One turn moves each row of this set onto another row. After a few examples, where does it send each row asked below?
fotuv: [ -1   8  10   9  15 -11  -5  -9   2  12  11  -5  15   1   1  -4  14   7
  11  10   7  12   7 -13 -14  -1   0   8   6  13]
pibe: [-17  22 -14  -1   8   9  -7   0   2  -1   5  10  -4 -13  -2   2  11 -13
  15   4   0  11  14 -20  -2  -5   3  -3   6   9]
ler: [-13  22   4  -5   9   6 -16  -8  -1   4   5  14   7 -10  -4   3  15 -24
   9 -11  13   9   5 -16  -5  -8   9  -6  18   8]
tigo: [-17  22   3   3   4  11 -13  -2   2   3  12   8   2 -11 -11   3  14 -22
   2  -6  16   6  11 -16  -1  -6   5  -4  14  -3]
seve: [  1  16   7  -6  17  11 -10   1  16   8  15  -3   3  15   5   8   3  -9
   3  -5  -9 -11   3 -21  -6  -4 -10 -16   6   1]
Mosu: [ -4  10   5  16   6  -9  -2  -1   3  16  19  -2  12   5   2   3   8   8
   6   6  -1   1   5 -11  -9  -7   1  14   7  16]
lesu: [  1  12   4  -5  19  12 -11   2  15   9  18  -1   4  16   5   2   8  -8
  -3  -7  -5 -10  -2 -22   1  -7  -7 -15   6   2]
pav: [  2  14   7  -6  17  13  -6   1   9   6  12  -3  -3  18   6   7   3  -8
   4  -2 -10  -9   3 -22  -5  -3  -7 -15   3  -2]
lugu: [-18  19  -8   3  13  15  -5  -2  -3   5   0   1   3 -11   1   0  11 -18
   3  -2   1  16  10 -11  -1  -2   9  -2   3  15]
tatuz: [-21  19  -9  -2  16   5  -6  -1  -2   4   0  11   3  -9  -7   7  16 -18
  11  -5   1  14   5 -22  -7  -6   5  -4   6  13]
vofi: [-16  23   9   4   4  13 -11  -5  -3   9   4   5   9  -6  -1   0  10 -24
   0  -6  13  12  16 -12  -7  -5  10  -2  12   8]
Bikeb: [-14  25  11   1   5   8 -16 -13  -6   9   3  12   4  -9   4   2   7 -19
   2  -5  13  -3  15  -9  -3  -9   3  -8  16   0]
Fes: [ -2   3  14  11  12 -11  -9 -12  -5  12  10   1  10   2   5  -4  17  11
   4   4   4  -3   7 -17  -6  -8  -3   8   5   8]
dud: [  6  14   6  -6  16  12  -9   2  10   6  16   0  -2  19   6   2   7 -10
  -3  -4  -2  -9  -1 -19   2  -8  -3 -16   7  -3]
kapi: [  1  11  -1  -7  14  13  -9 -10  19   4   9  -1  10   8   7  10   7  -2
   3   3   0  -8   1 -27   3  -4  -5 -14   9 -12]
guz: [  1  12   2  -2  13   9  -1  -4  14   8  11   0   6  17   5  13   8  -6
  -1   8   3  -6   3 -25  -2  -9  -4 -15   9 -14]
kelef: [  0   7   9   9  12 -13  -4  -7   4  14  15   2  20   2   1   5  13   9
   0  -3   4   4   2 -10 -14  -5   9   9   9  12]
Til: [  8  20  -2   6  16 -13  -9  -9   6   1  11   0   3  -5  13   1  11   1
   4  14   2  -4   7   2 -12 -16   2  -9  11  15]
Dizi: [  1  11  10   9   8 -13  -6  -3   7   7  15  -4  11   5  -6   2  10   9
   4   9   2  -1   1  -9 -12  -6   0  15   2  12]
gipam: [  5  10  -1  -5  16  13  -5  -9  14   3  10  -2   3   9   9  10   6  -3
   4   6   0  -6  -1 -22   4  -4  -2 -16   9 -13]
Pavu: [ -1  15  -3  -5  15   9  -5  -4  21   6  10   1  11  13   5  12   9  -5
  -2   7   2  -6   3 -27  -1 -10  -5 -16   7 -11]
Nizo: [ 10  18   5   4  10 -10 -12  -6  13  -1  17  -5   7  -4   2   0   6   4
   5  10   4  -3  -3   3  -8  -8   5   6   9  15]
vimis: [-14  21   3   0  -1   8 -16  -4   0   4  12  15   4  -7  -3  -4  14 -18
   8  -4  16   8  15 -21   1 -10   6   0  17   1]
pegiz: [  9  17   2   5  17 -11  -9  -9   9   5  14  -4  12  -3   8  -5  12   0
   8  14  11  11   4   1 -12  -7   7  -2  14  16]
sib: [-20  20 -10   3  11  13  -7   0   2   0   6   3  -4 -17 -10   7  12 -17
   8  -1   3   9  10 -16  -2  -1   2  -4   5   4]
Reki: [  7  16  -1   4  16 -12  -6  -9  10   5  13  -1  14  -7   8   7   8   6
   6   3  -1   3   1   3 -15  -5  12  -1  12  17]
vov: [  8  18   2  10   7  -5 -10  -7  10   6  21  -3   8  -6  11   1   3   2
   8   6   2  -3   1   4  -5  -8   7   4  17  18]
rasem: [-22  18 -14   5  17   8  -3  -2  -8   8  -1   9  -3  -8   1   1  13 -10
  -1   2  -1   5   8 -15   3  -9   1  -6   0  10]

lesu -> Pavu
guz -> pav
pibe -> vov
Now find these:
rasem -> Til
vofi -> fotuv
kelef -> tatuz
Dizi -> sib

